In the rows, 128 means zero.
Named moves come first, each a turn or a mirror and shown by rows before and after it. Which of them, in which order, take the first row of each pair that follows to the second? Write the first one first, as in the answered first pair.
k_899:
[137  84 112 114 175 147 161 148 116 105 154 109 191  89  64 140 149 126
 149 146 113 143 153 132 123  77 146 169 118  83 129 133 157 123] => [145  94 124 122 173 158 153 144 111  92 144 102 172  83  62 130 167 141
 172 169 103 127 159 130 126  92 151 170 132  97 133 144 145 132]
[132 114  87  91  98 137  89 131 173 158 139 148 100 103 105 101 136 152
 112 146 117 103 136 138 159 188  85  98 193 146 130 135  99 179] => [118  98  64  80 107 121 102 136 177 182 159 160 135 111 113 115 104 125
  72 109 133 134 129 146 150 158  74  96 167 123 124 114 118 164]
[ 99 106 159 104 133 103 108 148 151 150 107 157 117 124 103 128 105  87
 101  90 117 111 127  93 123  98 147 150 144 120 110  88 117 124] => [110 114 173 111 129 118  99 146 150 134  94 148  92 115  95 118 131 109
 131 119 103  90 131  87 128 121 153 151 166 135 112 103 106 134]
k_893:
[120  84 152 160 158 153 137 174 113 106 131  90 146 141 141  86 176 164
 159 141  75 140 138 141  90  88 109 141  96 113 142 142 109 127] => [114  93 154 161 162 151 149 180 124 120 135  82 136 144 116  92 184 161
 161 133  76 115 123 109  90  93 114 127 106 108 144 158 136 122]
[151 131 115 121 128 165 133  95  93 148 155 103 144 100 154  97 104 102
 151 138 104 122 177 222  85  63 118 135  81 157 124 154  84 125] => [145 170 135 118 135 163 162 107 107 169 157  75  99 108  99  95 120 105
 172 133 113  52 137 145  87  71 136  97 122 147 139 198 152 112]
[127 143 140 100 136 107 168 139  96 147 163  74 124 149 133 137  67  85
 122  77 178 152 120 142 123  80 113  84 150  65 135 146 212 120] => [112 114 111 106 128 105 155 131 108 150 174  98 158 147 142 156  69  74
  96  64 166 176 123 168 123  79 101 108 115  63 128 123 189 122]
[184 134 154  77  79 132 111 100 121 112 108 141 109 115 137 115  52 131
 153 111 172 149 141 192 127  98 101 135 147 175 114  98  97 114] => [155 150 149  82  84 124 139 112 154 153 133 132  86 127  61 135  81 123
 153  83 173  79  87 109 130 107 119 106 168 159 132 135 164  93]
k_832:
[129 123 120 158 172 117 122 131  85 136 146  87 141 102 114 135 139 104
 156 147  83 144 166 140 148  76 141 107  83 163 123 122 111 120] => [120 123 117 160 173 116 130 131  93 144 156  86 144 105 100 140 145 100
 154 138  83 133 156 126 146  74 144 102  84 157 126 125 124 114]
[107  97  91 140  95 132 114 107 155 100 151 145 150 159 121 154 166 148
 144 162  81 152 123 126 128 155 115 139 123 122 121 141  91 131] => [139 117 118 122 107 135 130 115 113  76 131 119 146 162 162 126 126 153
 164 179 110 184 155 154 121 124 112 124 136 117 117 138  91 131]
[113 105 117 143 108 142  95 133 169 128 110 171 124 129 123 128 170 132
 124 148 106 108 118 149 153 169 123 146 128 139 146 119  91 137] => [149 129 150 121 129 143 113 147 117 100  89 137 118 131 172  92 120 136
 146 162 139 147 156 175 145 130 117 127 146 134 139 115  99 138]
[108 120  83  82 169 123 139 142  80 143 159 136 146 195 127 181 108 135
  64  92 142  92  87  99 138 130 173 142 131 119  74 133 180 122] => [104 103  69  96 147 130  93 121  97 128 149 167 145 180 137 191 132 146
  60 110 117  98  92 132 145 175 166 179 116 148  72 121 123 145]
Then:
Each pair is two moves apart.
[115 170 145 117 110 124  93 129 174 142  78 129  70 128  94 124 109 129
 111 111 162  92  94 108 156 174 117 128 153 147 150 130 129 123] => [114 155 127 105 115 117  94 130 165 153  87 141 103 134 127 131  72 107
  77  84 181 141 107 135 147 149 103 132 125 132 142 102 128 116] | k_832 k_899
[128 145 111 110 120 147 133 143 122 146 158 126 157 105 127 154  94 128
 120 111  98  97 107 106 135 106 146 114  93  96 124  93 143  81] => [135 150 117 110 127 148 139 146 109 141 154 119 159 110 141 146  85 128
 125 115 103 108 118 114 131  95 147 112  97  94 121  89 142  79] | k_893 k_832
[105 101 111 127 149 157 149 138 114 164 192 141 171 113 146 179 140  86
 129 109 125 120 163 173 133  81 124 120 125 117 135 122 120  95] => [112 127 133 124 154 161 167 143 114 169 187 120 141 118 120 168 145  91
 150 116 135  82 144 133 133  86 136  94 156 113 146 148 158  89] | k_893 k_893
[143 162 170 145 124 151  93  66 161 108 111 198  78 139 152 100 181 136
 131 167 108 105 171 147 135 196 160 149 160 171  93 118  67 153] => [119 140 139 155 120 142  85  64 186 131 133 220 106 141 134 127 196 122
 100 143  96 107 154 143 137 197 159 162 134 164  95 105  64 144] | k_893 k_893
[149 123 134 148 115 106 154 116 108 124 122 135 152 133 109  95 146 130
 136 150  91 138 118 124 122 103 132 120 142 116 139 147 130 120] => [147 119 129 147 119 102 157 117 104 126 125 137 160 135 117  97 130 123
 126 141  97 152 122 129 116  91 129 121 136 109 138 139 130 116] | k_899 k_893
[ 87  73 103 171 123 130 123 123 183 158 198 132 151 146  99 162 152 142
 122 114  88 132 119 103 121 127 124 182 109 141 144 131  80 136] => [139 110 154 136 159 131 167 146 103 127 168  72 144 154 165 107  74 142
 158 125 145 187 171 132 104  54 118 146 141 124 132 131 107 128] | k_832 k_832
[137 152 138  87 106 122 106 123 132 137 137 143 114 143 133 122 104 124
 124 100 152 114 103 148 143 153 154 117 145 128 139 134 183 129] => [148 149 143  88 107 124  98 120 120 123 127 147 120 139 158 116  96 128
 126 110 152 135 122 171 142 150 149 126 139 130 134 124 162 137] | k_893 k_893
[108  73  74 146 128 133 137 131 125 128 163 145 189 132 141 141 142 117
 108 109  94 177 148 169 123 107 107 168  85 117 115 109  87 115] => [125 145 133 137 146 139 185 154 116 136 148  84 114 145  84 110 152 137
 169 122 117  87 117  70 123 108 137 102 167 107 136 176 175 100] | k_893 k_832
[127 108 132 130  98 124  67 132 160 146 134 151 151 104 166 139  88  96
 105 120  96 129 105 122 139 129 116 121 121 125 127 128 175 150] => [132 125 150 124 102 127  79 137 156 146 126 135 126 106 152 128  87  99
 122 128 104 106  98  98 140 131 121 104 146 124 131 143 198 147] | k_893 k_893
[137 185 138 110 116 107 122 128  85 105 130  87  90 120 135  79 138 144
 153 136 121 162 174 192  91  78  90 166  98 162 157 109 123 121] => [ 97 146  90 121 107  95 116 125 126 141 171 122 131 127 103 121 160 121
 104  97 102 160 148 179  93  83  86 184  59 152 156  96 125 107] | k_893 k_893
[150 123 149 106 135 106 185 170  74 146 113 102 154 160 113  54  83  75
 160 158 163 145 150 140 107  79 138  86 137  94 126 145 162 107] => [113 111 127 134 117 110 173 159 132 171 139 124 139 157  35  88 159  81
 161 156 119  67  99  82 119 129 152  95 138 109 137 171 169 105] | k_899 k_832
[108  82 106 133  98 112 109 113 190 169 132 187 139 112  57 102 176 124
  77  81 115  75  99  92 162 126 143  92  93 120 126 114 121 122] => [159 143 174 117 114 126 126 122 142 131  83 134  75 108  77  46 152 155
 147 126 145  54 122  81 160 128 155  56 160 130 133 146 141 133] | k_893 k_893
[131 132 130 148 121 133 142 138 133 145 140 136 137 111 136 131 139 134
 100  87  95 126 150 133 139 114 115 137 116 137 132 126 123 143] => [147 155 151 138 122 141 152 142 118 136 126 118 116 113 140 114 128 143
 122 100 108 114 155 122 136 114 120 126 138 136 135 137 134 146] | k_832 k_893
[133 140 159  91 136 136 151 122  97 117  97 106 105 110 122 107 118 146
 173 146 133 125 162 122 136  95 140 121 151 103 142 178 144 113] => [ 95  86 106 112 109 136 103 103 146 132 122 167 144  99 112 151 155 135
 127 130  94 138 148 152 144 133 127 167 100 114 135 144  91 125] | k_893 k_832
[127 145 136 112 137 114 140 139 127 147 120 133 143 150 159 120  31 106
  73  82 182 169 108 138 113 116 114 104 147 116 130 103 180 126] => [141 136 140 120 125 122 108 124 117 119  98 149 140 136 191 111  38 121
  84 110 168 192 133 186 116 137 109 131 139 136 124  87 124 150] | k_832 k_893
[127 104 111 161 164 124 172 146 104 126 146  90 163 140 115 110 127 117
 140 127 127 143 142 114 126  54 117 108 104 110 115 132 158 104] => [113  83  96 181 152 130 156 136 130 130 154 110 163 133  87 129 171 127
 141 138  96 116 128 106 135  86 122 126  94 122 119 138 136 110] | k_899 k_893
[123 127 106 136 132 142 119 137 127 113 135 136 157 128 113 115 151 137
 127 162  99 125 152 135 117 115 132 127 128 120 110 135 115 147] => [123 126 105 130 138 138 126 140 119 117 136 134 166 133 121 115 136 131
 117 152 111 140 155 140 112  98 129 123 122 114 107 128 124 143] | k_899 k_832
[129 129 107  96  92 164 136 184 163 145 132 118 103 130 105 134 129 109
 120 108 101  98 111 124 134 135 155 128 115 136 135 145 154 159] => [139 117 104  99  84 169 118 175 149 121 120 127 109 121 139 124 123 114
 125 128  93 131 139 170 132 139 146 151 102 148 126 128 109 173] | k_893 k_899
[112 142  78  93 169 100 132 110 149 198 169 197 158 160  74 154  84  81
  70  85 188 189 107 192 123 145 129 145 118  58 124  44 119 140] => [158 176 141 127 146 141  90  90 132 128 108 177  69 129  67 110 163 159
 175 194 140 121 131 195 142 228 150 160 187 123 131  87  45 192] | k_832 k_899
[106 103 131 109 108 136 103 104 133 133 112 164 145 125 128 111 134 116
 139 130 117 146 114 155 120 129 105 164  78 141 114 132  93 128] => [108 123 147  97 133 127 152 127 121 152 126 130 149 143 115 103 111 104
 141 109 146 140 107 118 110  82 112 124  98 109 117 150 157 104] | k_832 k_832
[157 173 139 118 129 126 123 135 101 108  98  93 111 133 118  91 130 136
 165 137 155  99 135 119 128 116 135 123 153 133 127 139 126 140] => [112 139  91 124 123 106 120 133 145 154 140 129 151 140  85 135 134 102
 103  85 149 103  98 104 128 114 128 133 109 115 125 121 142 123] | k_899 k_832
[105  93  71 162 154 164 148 141 137 149 101 169 206 125 124 145 144 147
 131  82  92 135 117 133 148 123 122 152  55 122 115 141 152 130] => [156 156 139 147 165 178 162 149  90 116  53 118 137 122 147  90 122 178
 199 127 123 112 138 120 146 124 135 118 122 135 121 173 173 143] | k_832 k_893
[162 128 131 169 103 160 111  85 133  85 105 123 121 111 167 156 167 138
 145 156 117  98 161 162 148 162 136 161 134 146 136 150  94 136] => [170 147 147 164 108 161 121  91 127  85  99 109 103 111 159 144 161 142
 158 157 128  85 157 147 149 161 141 144 153 144 141 162 112 132] | k_893 k_832
[144 132 118 108 147 114  92 153 113 133 111 138 115 112 134 117  94 132
 121 142 138 190 143 135 147 147 145 158 120 140 129  89 116 125] => [151 151 141 113 155 119 113 160 109 130 106 113  89 118 111 104 107 149
 152 156 138 156 137 102 149 143 158 137 151 140 134 119 141 120] | k_832 k_899
[147 108 136 109 125 101 105 106 124 112 110 135 171 140 150  71 108 124
  93 118 129 149 137 199 123 116  97 158  88 135 112 102 107 155] => [144 138 155  96 148  94 158 126 118 136 124 101 160 156 117  67  93 113
 103  98 156 119 117 140 116  82 109 113 117 107 119 131 183 125] | k_832 k_893
[130 121 140 148 131 146 150 165 137  60  98  67 155 110 113 111 160 164
 173 220  94  98 171 162 156 117 130 136 175 156 106  97 109 176] => [ 72  94  85 144 137 117 176 174 187 132 159  93 206 130  58 168 151 113
  99 137 103  91 118 110 152  92 123 123 132 115 113  87 174 135] | k_893 k_899
[156 169 165 142 144 139  86 111 110 121  72 159  88 112 122 123 124 148
 131 153 155 116 121 139 110 167 130 125 136 119 154 129  77 144] => [152 177 162 117 158 123 114 122 102 145  83 147 103 128 130 126  81 123
 105 113 190 136 113 126 102 130 126 101 130  94 152 119 125 123] | k_899 k_893
[ 82 125 107 117 130 114 113 148 132 153 140 130 119 140 113 154 152 104
  98  99 129 111 106 122 138 109 118 129 102 116 155 153 155 119] => [121 153 144 112 123 127  91 138  99 108  93 110  78 128 151 118 144 134
 142 145 134 117 134 155 143 136 118 136 131 145 153 156 116 145] | k_832 k_893
[ 99 106  93 133 147 127 168 159 157 169 162 142 146 144  88 140 148 103
 115 100 120 119 117 106 144  89 138 126 116  96 118 131 151 107] => [112  85  91 153 130 143 129 143 149 132 145 157 147 127 114 133 177 128
 134 143  86 134 148 156 152 121 136 165 106 127 112 119  75 137] | k_899 k_893
[141 150 132  93 148 131 156 153 145 161  87 106 115 137 117  94  83 116
 120 123 190 124 104  77 123 101 138  94 143 126 162 169 206 108] => [100  78  67 115 130 124 122 134 182 177 124 164 182 131 112 141 116  99
  64 101 149 157  98 116 126 113 124 148  73 128 152 130 150 112] | k_899 k_893
[118 134 135 139 112 107 116 135 145 131 121 131 118 113 105 127 133 118
 120 125 128 117 114 122 126 159 146 138 150 140 136 119 132 131] => [118 122 128 138 110 107 109 133 141 126 122 138 135 110 123 131 123 114
 113 121 125 139 125 143 125 153 136 148 137 140 129 106 119 134] | k_893 k_899
[116 100 115 167 121 130 114 127 128 108 146 151 143  92 119 132 184 129
 132 148  76 128 139 144 130 148 135 185 118 137 131 119  89 124] => [147 149 163 148 145 133 153 147  90  98 121 101 103  99 126  93 154 140
 177 165 111 113 151 118 124 121 146 138 168 126 136 147 138 116] | k_893 k_832
[127 167 138 132 115 110 124 111 161 134 109 119  78 119 106 132 155 138
 134 130 121  69  94  83 142 175 144 107 161 146 151 142 142 134] => [111 129  95 126 103 100  90  98 176 142 119 163 123 113 144 158 128 113
  79 103 122 128 104 139 139 178 125 142 106 146 141  96 103 140] | k_899 k_832
[172 158 104 150 129 127 127 120 142 150 102 134 130 136 136 142 110 104
 110 110 121 152 106 134 150 138 114 124  85 124 107 101 116 153] => [186 178 122 141 136 129 137 126 129 145  88 120 112 140 140 128 100 106
 124 115 133 146 107 126 149 136 118 109 103 122 107 112 131 154] | k_893 k_899
[102 161 126 121 101 106 170 153 134 160 124 125 193 157 189 163  92  73
  99 109 176 169 183 175 127 109 107 201 121  34 158 155 154 128] => [ 78 174 124 134  91 106 174 153 176 187 139 126 162 158 119 183 141  79
 108 105 158  91 134 101 136 148 126 188 143  38 174 192 189 121] | k_893 k_832
[142 125 142 143 108 136  99 123 149 140 142 148 113 133  98 142 151 142
 158 151 151  76 124 101 127 137 118 124 139 137 140 120 145 118] => [139 116 133 143 104 135  88 118 154 138 141 158 120 128 105 148 152 143
 149 149 144  83 126 114 126 147 115 135 126 143 138 114 127 122] | k_832 k_893
[136 120 160 151 129 162 127 123 133 105 112  91 104 126  91 124 177 167
 185 184 101  87 127  94 136 125 151 112 156 158 119 182 113 132] => [ 90  66  87 139 124 134 109 116 170 152 153 149 184 134 110 177 138 110
  85 107 110 156 111 129 130 104 123 145  74 131 110 119 104 115] | k_899 k_832
[110 133 134 146 124 146 152 123 153 147 161 119 107 117  77 133 150 128
 148 125 104  82 110  64 122 158 140 105 148 131 149 152 149 123] => [154 144 164 134 126 158 131 116 103  95 118 107  97 103 156  91 109 147
 173 165 120 140 168 139 118 150 127 120 154 150 134 132  96 149] | k_832 k_832
[117 129 121 110 142 113 150 115 131 158 166 117 129 139 113 112 143 107
 114  96 157 109  88  95 119 114 145 124 111 113 126 123 173 109] => [113  90 100 133 127 123 115 102 139 138 166 147 151 125 132 119 172 118
 111 115 126 132 106 142 126 137 136 165  82 134 120 102 106 131] | k_899 k_893
[ 87 149 114 111 125 118 123 114 166 150 119 159 136 159 115 159 114 106
  84 103 135 127  98 124 139 137 115 101 120 129 117 139 183 106] => [103 145 126 123 107 133  81  97 163 120  94 173 113 140 134 147 138 132
 105 143 111 123 114 157 145 181 115 129 123 161 116 133 123 137] | k_832 k_899
[132 164 168 135 133 136 123 126 123  93 106 137  48 124 138 118 141 143
 139 151 166  80 112  95 122 116 119 126 171 118 112 145 128 127] => [117 138 131 118 143 113 130 130 120 116 127 158 105 134 169 139  92 104
  82 100 190 144 118 125 111  74 102 134 124  91 103 106 134 110] | k_899 k_893
[115 111 114 104 154 126 138 160 126 154 155 156 131 146 130 165 104  92
 108  89 168  93  90 116  90  93 113 126 119  86 126 118 143 112] => [121 107 122 131 127 145  88 138 146 122 132 175  96 124 125 160 160 129
 143 145 127  59  95 132 107 164 120 156 131 133 130 125  79 148] | k_832 k_899
[131 120 123 152 119 125  97  97 171 143 142 159 149 107  65 123 162 134
 103 150  66 113 107 133 118 174 125 138  98 122 125 161 120 144] => [182 161 174 123 149 130 140 117  94 108 113  98 136 115 126  67  92 143
 144 166 117 160 157 153 106 111 124 104 135 108 119 164 144 142] | k_893 k_832
[ 92 116 126 136 109 121 135 125 155 135 124 103  96 122  84 127 164 141
 146 124  91  81 119 100 149 146 141 143 155 139 111 148 124 121] => [121 108 134 121 123 120 140 132 101 105 107  91 126 123 159 101 109 139
 146 132 116 161 175 169 139  99 124 151 141 131  95 115  92 124] | k_893 k_832
[121 171 134 116 135 130 174 116 131 158 137 109 109 126  96 111 100 120
 126 128 134 107  99  75 139 107 142  98 141 105 141 146 182 107] => [104 148 112 138 106 138 123  92 170 151 133 150 103 108  81 132 149 135
 123 149  91  87  87  90 151 170 144 136 122 138 143 134 126 130] | k_899 k_832
[142 137 136 121 110  84 130 130 140 138 133 135 132 130 113 133 104 106
 105  76 154 124 107 123 121 128 124 104 101 114 136 111 157 104] => [167 146 157 122 101  96 102 116 120 101 102 135 111 118 150 111 102 127
 130 115 152 140 133 161 127 152 121 119 112 136 132 108 115 130] | k_832 k_893
[112 122 116 129 127 133 126 126 159 144 151 140 126 121  79 135 177 137
 140 128 107  74 101  86 132 145 133 135 131 147 116 145 136 126] => [161 146 155 107 142 138 137 132  94 100 112 106 119 121 154  89 117 147
 170 155 144 131 156 140 122 110 123 127 150 147 105 133 119 138] | k_832 k_832
[137 141 113 123 127 104 127 112 124 153 104 151 118 135 103 159  92 116
  80 121 178 107 106 128 134 151 141 106 111  94 152 131 159 124] => [145 137 117 135 113 115  98  98 133 134  89 164 101 124 106 156 115 135
  94 149 156  98 112 145 143 186 143 125 114 117 153 132 120 143] | k_832 k_899
[142 124 137 152 128 125 154 152  82 119 137  99 129 111 126 104 134 149
 165 160 141 125 128 128 129 102 121 118 124 141 120 155 140 119] => [131  99 113 156 122 123 141 146  89 119 148 123 158 107 140 116 134 143
 141 153 129 153 135 156 132  97 111 139 100 140 113 132 114 121] | k_893 k_893
[129 135 136 127 133 109  96 113 166 120 119 150 113 119 100 147 117 113
  96 122 129 131 108 141 154 183 114 152 124 154 141 134 105 149] => [134 140 136 111 139 101 104 116 153 124 120 146 126 124 121 143  83  99
  79 106 152 159 119 155 150 159 108 145 118 140 138 122 115 141] | k_893 k_899
[111 110 144 143 160 136 171 143 125 118 112  71 139 107 118 102 146 156
 148 171 108 128 112 115 122  98 134 115 148 129 127 140 130  91] => [101  91 124 133 164 126 173 147 126 127 125  81 168 110 133 113 122 136
 121 149 118 161 116 130 116  78 126 121 124 116 121 121 129  84] | k_899 k_893
[120 133 129 124 111 151 132  90 138 167 127 131 106 121 139 106 115 133
 120 110 139  88 123  94 129  98 111 100 111 133 120 142 167 122] => [130 119 132 137  99 163 106  77 133 139 113 139 101 109 154  98 135 155
 138 141 115  94 140 126 132 121 106 123 107 157 113 135 118 143] | k_893 k_899
[110 163 131  99  98 116  87 102 163 156  94 156 108 135 111 127 108 111
 109 102 149  92  90 106 124 182 120 102 152 139 126 116 146 127] => [120 145 130 107  90 124  65  93 155 134  84 168 114 124 141 121 113 124
 113 127 133 119 115 150 125 192 115 126 143 156 117 101  97 146] | k_893 k_899
[138 121 119 124 133 117 153 137 114 152 144 128 151 149 136 137 114 117
 111  88 137 157 122 125 154 102 129 112 111 115 122 121 163 119] => [164 130 144 127 129 128 131 126  94 118 112 121 127 133 168 114 115 140
 139 129 132 167 149 158 157 126 126 126 126 138 117 119 123 143] | k_832 k_893
